Small tables with named rows and columns. After each table, cells are looked up by row and column.

Tivi =
,Misurim,Gula,Kiku
Muzafep,145,35,62
Mafez,133,99,88
Pom,125,67,75
Gekogon,106,94,98
Dofo,111,219,26
Zivaka,162,10,53
Bil,105,68,133
Ges,96,65,128
Pum,106,101,98
Vonun,156,16,55
Reref,123,67,79
Lir,101,100,101
Sot,80,82,154
Baseziz,108,208,34

Kiku of Dofo = 26
Misurim of Reref = 123
Gula of Zivaka = 10
Kiku of Vonun = 55
Gula of Lir = 100
Kiku of Reref = 79
Gula of Vonun = 16
Kiku of Lir = 101
Misurim of Vonun = 156
Kiku of Bil = 133
Misurim of Ges = 96
Misurim of Bil = 105
Misurim of Gekogon = 106
Gula of Reref = 67

Gosuva =
|  | Lalitov | Kovu | Purinof | Fatore | Kodu | Vifot | Visavun | Muv | Ror |
|---|---|---|---|---|---|---|---|---|---|
| Mav | 2126 | 28807 | 8988 | 25475 | 14822 | 3799 | -13847 | 12520 | -1931 |
| Siga | -25147 | -6162 | 10372 | -73996 | -6590 | -8276 | -40491 | -5522 | -4162 |
| Bolo | -15548 | -14668 | -22054 | -14623 | 23929 | -43597 | 28675 | 15256 | -15122 |
| Pefinuf | 37236 | 9526 | 16433 | 25838 | 8549 | 72240 | 39487 | 9607 | 3443 |
| Ruzo | 16887 | 15497 | 4584 | 57794 | -2036 | 72214 | 56125 | -50961 | -1192 |
| Nipomem | 24273 | 34174 | -9352 | -493 | 34555 | -29717 | 22133 | -4740 | 9346 |
| Likopo | 35159 | -12752 | -13613 | -74323 | 62333 | 22233 | -1458 | 31703 | 8855 |
| Tinuv | 13468 | 18472 | -6752 | -9591 | 40281 | -10158 | 16225 | -23832 | -19633 |
| Vefogig | 16740 | 16449 | 22152 | -60484 | 27087 | 9669 | 29162 | 31246 | 49252 |
| Rir | -14646 | -12204 | 9776 | 13418 | 5317 | -5291 | 24076 | -12418 | 28766 |
| Puf | 2909 | 4690 | 22972 | -23285 | 9910 | 38616 | 2066 | 24050 | 957 |
| Kibine | 16346 | 14769 | -16268 | -73779 | 4633 | 3113 | -15069 | 32161 | -17294 |
| Luni | -1647 | 8794 | 4203 | -11898 | 21168 | -15380 | 27592 | -29500 | -5262 |

Kovu of Luni: 8794
Kovu of Kibine: 14769
Purinof of Siga: 10372
Ror of Puf: 957
Kovu of Tinuv: 18472
Fatore of Kibine: -73779
Ror of Mav: -1931
Lalitov of Ruzo: 16887
Fatore of Nipomem: -493
Purinof of Pefinuf: 16433
Fatore of Mav: 25475
Fatore of Luni: -11898
Kodu of Tinuv: 40281
Fatore of Bolo: -14623
Kovu of Rir: -12204

Lanab =
	Tesole	Nul	Rado	Dunum	Dukem	Fadev	Vone	Tebul	Fav
Vod	47.392	45.838	56.498	59.082	51.354	54.621	58.727	59.791	56.234
Variso	76.055	57.083	85.772	45.903	38.630	16.774	76.974	68.406	49.707
Bimu	4.131	60.194	50.991	95.321	28.903	36.035	43.850	70.733	80.893
Bos	79.615	43.027	33.379	14.912	83.577	95.133	50.688	31.558	33.792
Tatak	50.097	51.492	28.945	45.438	69.834	86.372	38.621	39.381	51.505
Musorul	90.983	59.788	88.179	41.091	43.215	13.649	73.982	62.811	40.804
Puduv	45.426	56.303	63.552	69.013	43.426	35.486	58.270	62.058	58.854

What is the Fav of Tatak in Lanab?
51.505
What is the Dukem of Variso in Lanab?
38.630
What is the Rado of Puduv in Lanab?
63.552
What is the Tesole of Variso in Lanab?
76.055
What is the Vone of Variso in Lanab?
76.974
What is the Fadev of Puduv in Lanab?
35.486
What is the Fav of Bos in Lanab?
33.792
What is the Dukem of Puduv in Lanab?
43.426
What is the Vone of Bimu in Lanab?
43.850
What is the Tebul of Bimu in Lanab?
70.733

Vaga
|  | Rusezuz | Maraseb | Dopo | Lopefim |
|---|---|---|---|---|
| Dip | 123 | 29 | 115 | 196 |
| Fosus | 165 | 55 | 58 | 217 |
| Kanute | 74 | 210 | 142 | 53 |
| Boputi | 91 | 222 | 129 | 32 |
| Ribagem | 106 | 24 | 145 | 197 |
| Num | 188 | 123 | 28 | 114 |
| Boge | 157 | 185 | 98 | 26 |
| Nazu | 105 | 200 | 131 | 47 |
| Sak | 118 | 217 | 117 | 49 |

What is the Lopefim of Boge in Vaga?
26
What is the Rusezuz of Num in Vaga?
188
What is the Lopefim of Nazu in Vaga?
47
What is the Maraseb of Ribagem in Vaga?
24
What is the Dopo of Fosus in Vaga?
58
What is the Dopo of Ribagem in Vaga?
145
What is the Rusezuz of Sak in Vaga?
118
What is the Dopo of Dip in Vaga?
115
What is the Lopefim of Ribagem in Vaga?
197
What is the Rusezuz of Boge in Vaga?
157
What is the Rusezuz of Dip in Vaga?
123
Which row has the largest Rusezuz? Num

Table Vev
	Tevopuf	Poz	Pilol	Ven	Rer	Desa	Liged
Denadap	8	33	30	41	26	50	68
Rimas	33	49	76	41	17	38	33
Gurir	15	33	33	41	30	49	64
Lufilu	22	28	13	41	45	53	70
Rarib	24	35	21	47	46	53	66
Dufeniz	7	36	29	49	28	51	69
Gop	15	40	46	48	24	46	56
Zizata	8	39	39	51	26	49	64
Dira	86	52	45	46	73	43	32
Gifozo	69	44	29	46	71	46	44
Foz	81	49	52	40	64	42	28
Pebebat	30	51	72	43	19	39	35
Pumene	76	43	41	41	66	43	34
Mono	78	47	48	39	66	41	29

Gop, Ven: 48
Rarib, Poz: 35
Zizata, Desa: 49
Dufeniz, Liged: 69
Pebebat, Ven: 43
Lufilu, Tevopuf: 22
Pebebat, Rer: 19
Dufeniz, Tevopuf: 7
Pebebat, Liged: 35
Dira, Poz: 52
Pebebat, Tevopuf: 30
Gurir, Ven: 41
Dufeniz, Pilol: 29
Mono, Rer: 66
Gifozo, Poz: 44
Dufeniz, Poz: 36
Rimas, Ven: 41
Rimas, Pilol: 76
Which row has the largest Liged? Lufilu

Tubel:
,Nir,Rotap,Lumoni,Zisebu,Kotiv,Serosik,Nak,Rezup,Bup,Ziza
Vagame,75,133,62,124,106,124,131,53,75,108
Linin,142,121,200,106,118,177,127,127,141,107
Talokom,95,103,72,123,106,178,78,123,147,109
Laseti,142,90,40,90,110,102,82,123,133,106
Dus,129,169,125,130,112,136,193,132,133,108
Dide,109,142,108,111,112,105,146,87,101,112
Kif,98,105,70,111,113,160,105,33,55,110
Muba,100,95,126,78,98,128,87,107,72,110
Diragav,151,100,33,117,102,96,100,87,112,111

Laseti, Bup => 133
Muba, Kotiv => 98
Dus, Nir => 129
Muba, Lumoni => 126
Vagame, Lumoni => 62
Talokom, Zisebu => 123
Vagame, Rotap => 133
Dide, Lumoni => 108
Dus, Rotap => 169
Laseti, Kotiv => 110
Vagame, Serosik => 124
Dide, Bup => 101
Vagame, Kotiv => 106
Muba, Rotap => 95
Linin, Lumoni => 200
Talokom, Serosik => 178
Muba, Nak => 87
Laseti, Rezup => 123

